One hidden turn or mirror swaps the rows below in pairs. Which row is each named row swapped with?
The rows were stretched afterwards, more along some directions than others.
K_187: [ -7  -1 -14 -14   7   9  -3  -7  18  17 -13  -4 -13  13 -15  -8  -8  -5
  14  -9]
K_738: [ 17  11  -2   5  32  30 -43  10  11 -16   5 -12 -15   6 -44  -4   9 -14
  14  -7]
K_136: [  8   1 -17  -3  19  17 -43  18  -8  10  11  -4  -7   6 -42 -14   8 -15
  26 -11]
K_596: [ 10  -4   5  -6   1  25 -20  27   8  11   5 -16 -20   7 -41 -25   5  -3
  35  -1]
K_608: [  6   2  10 -17  25   8 -26  -2  14 -12 -21  -7  -9  21 -24   3   4 -21
  14 -10]
K_507: [ -2  -2 -11 -11  15   9 -10 -13  23  20 -11   0 -17  16 -19  -6 -12   4
  10 -17]
K_732: [ 15   7  10 -12  27   7 -26  -3  12  -7 -23  -5 -12  13 -27   4   2 -18
  14 -20]
K_120: [ -5 -29  33  -7  27  22 -22   3  -2   1  -4  -7 -18  14 -10 -36   2  -3
   8 -30]
K_625: [ 15  -2  -2  -9   2  27 -26  28   6  17   7 -12 -20   9 -43 -18   5  -3
  42  -6]
K_34: [ 15   2   6 -15  -5  29  -4  22  29   4 -20 -26  -8   8 -21 -16   7   5
  38   7]
K_868: [  0 -27  33 -18  18  32 -17   9   3  -6  -3 -16 -17  14  -6 -24  12  -4
  15 -19]
K_572: [ 17   3  17  -5  20   7 -25   3   9 -12 -18 -12 -18   3 -28  -9   4 -16
  12 -24]
K_196: [ -2   1   2   0  25   7 -14  -4 -15   5 -11  -1 -17  13 -17 -12  -6  -9
  16 -31]
K_663: [ 11  -4  11  -5  20  23   4   8  27   5 -22 -24 -12  12 -16 -24  13   3
  31  -5]
K_719: [ 23   7  18 -22  12  29 -12   0  25  -1 -16 -28 -17  10  -3   2  17 -12
  25   5]
K_227: [-12 -14  13   0  12  -6  -5   8  -4   4   2  10  -2  15 -17  -6 -15   8
  14 -17]
K_981: [ -3  -2 -17 -15  -1   4  -6  13   6   4  -9  -4  -5   6  -9  -9   3 -16
  19  -5]
K_835: [ -3  -4 -12 -14   6  12  -8   9  10  10 -10  -1  -9   5 -14 -11   0 -18
  15 -11]
K_947: [ -3  -1   3   0  22  13 -14   0 -13   7  -9  -1 -20  13 -18 -22  -9 -10
  13 -31]
K_356: [  4   2  16  -9   8  21 -12  23  17  -5 -12 -15 -25  12 -24 -38   8   5
  21  -4]
K_833: [ 11  11 -11  -6  27  -5 -17  -9  -9  -8  -1 -12  -9   2 -23  22  16 -17
  15  -6]
K_715: [  4  15  -2  -9  21  17 -12  -5  18 -18  -8 -20   3  -5  -1   9  29  -9
  -2  21]
K_811: [  2   0 -10 -12   5   1  -7  11  -7  -4  -9 -10  -9  -1 -15  -4  11 -26
  23 -11]
K_789: [ 10   5  -8 -12  14   3  -9   5  -8  -7  -5 -15 -14   2 -17   8  18 -29
  23  -8]
K_804: [-14 -18   5 -12  22   0   2 -16  14   2  -7   1   0  20  -6   5 -10  16
   6  -5]
K_336: [ 12   7  -8 -10  15   5  -8   6  -3  -8  -6 -17 -10  -1 -17  11  21 -29
  23  -3]
K_198: [ 14  10   3   9  34  20 -38  14   6 -18   5  -7 -10   1 -39  -8   9 -17
  15  -6]
K_988: [  8  -1  13 -14   5  21 -16  29  18   0  -4 -17 -23  13 -34 -28   7   1
  31   0]
K_405: [  7  11   1  -9  11  26  -5  -7  28 -13  -5 -32  -1  -1  -6  11  26   0
   9  24]
K_170: [ 11   1   7  -9  26   5 -32  -7  12 -10 -18  -3 -11  13 -26   3   2 -20
  10 -16]
K_641: [ 15  -4   6  -9   6  31 -25  31  14  12   2 -17 -23  11 -45 -21   6  -6
  41  -7]
K_516: [ -7   2   0  -2  25   6 -17   7 -15   2 -12   0 -18  13 -17 -28  -4  -9
  11 -31]
K_885: [ 14  14   2   9  34  25 -38   3   8 -21   4 -13 -14   6 -38  -2  11 -15
   9  -4]
K_659: [-10 -12  -5  -8  10  -5  -1  -6  11  -2   3  -2  -2  10 -16  -3  -8  22
   4 -16]
K_370: [ 10   7 -11  -8   9   0  -6   7  -9  -2 -12 -12  -5   0 -14  10  13 -30
  24  -8]
K_415: [ 13   6   5  -4  11   2  -8   7   9   0 -12 -11 -16   1 -27  -8  -2  -2
  16 -22]
K_77: [ -2  -8   0 -18  24  11 -27 -11  15  -5  -5  -7  -9  29 -21   6   2 -10
  14 -14]
K_419: [  8   1  -4  -3   8   1  -3   9   9   1 -11 -10 -12  -1 -19  -7   2   7
   9 -29]
K_193: [-14 -12   9  -8  14 -11  -6   3  -6   5   0   5  -3  21 -21  -3 -10   7
  20 -14]
K_521: [  5  15 -14  -3  33  17 -37   2   8  -5   2  -5   5  -2 -19   1  17 -15
  -1  14]
K_219: [-11  -1  -2 -10  21 -14 -11 -14  -8  -1   1   0  -9  18 -24  13   0  10
  11 -16]
K_459: [  9   6   1  -7   9  22   1  -7  33  -7 -10 -29  -3  -3   1   8  21   2
   8  18]
K_552: [  7 -20  29 -15  10  30 -15   8   5  -1  -7 -18 -13   5   4 -19  11  -6
  14 -11]
K_532: [  4 -17  32 -22   8  30 -15  14   7  -2  -6 -16 -13  11  -2 -21   8  -8
  20  -5]
K_712: [ 10   2   7  -8   9  27  -1  -8  27 -13  -6 -36  -9   3  -7   8  26   4
  15   9]
K_98: [  4  12 -18  -2  28  11 -44   4  -3   0  10   1   5   3 -28   0  13 -15
   7   5]
K_600: [ -4 -19  17   0  35  13 -13  -3  12  -5  -1  -9 -17  10 -20 -34  16   7
  11 -23]
K_914: [-11  -3   0  -4  16 -15  -8 -11  -9   3   4   2  -7  13 -24  10  -4   7
  10  -9]
K_886: [  1   6 -13  -6  28  16 -41   3   3  -4  11  -1  -1   1 -23  -7  15 -11
   1   8]
K_999: [ -7  -4 -12 -12   6   6  -3  -9  22  13 -12  -5 -11   9 -10 -12  -4   2
  10  -9]
K_100: [  8  15  -7  -6  22  12 -16  -3  19 -12  -3 -13   9  -4   0  13  24 -10
   3  28]
K_316: [ -3 -17   4 -16   9  17 -17 -13  13  -5  11 -17 -15  23 -20   2  10  -2
  20 -13]
K_209: [ 23  20   0 -15  18  22 -11 -17  30   8 -18 -24 -19  11  -8  16  11  -7
  12   6]
K_800: [-11 -23  21  -3  33  17 -16   0   4  -2   1  -9 -17  18 -21 -37   9   5
  10 -24]
K_54: [ -1  10 -20  -5  26  12 -41   5  -2   3   8   2   2   3 -28  -7  11 -12
   5   1]
K_871: [ -5   1  -7  -6  24 -12 -13 -15  -8  -3   5  -2  -7  17 -28  24   4   4
  13  -9]

Swapped with K_507: K_712
Swapped with K_981: K_100
Swapped with K_77: K_719
Swapped with K_663: K_659
Swapped with K_532: K_608

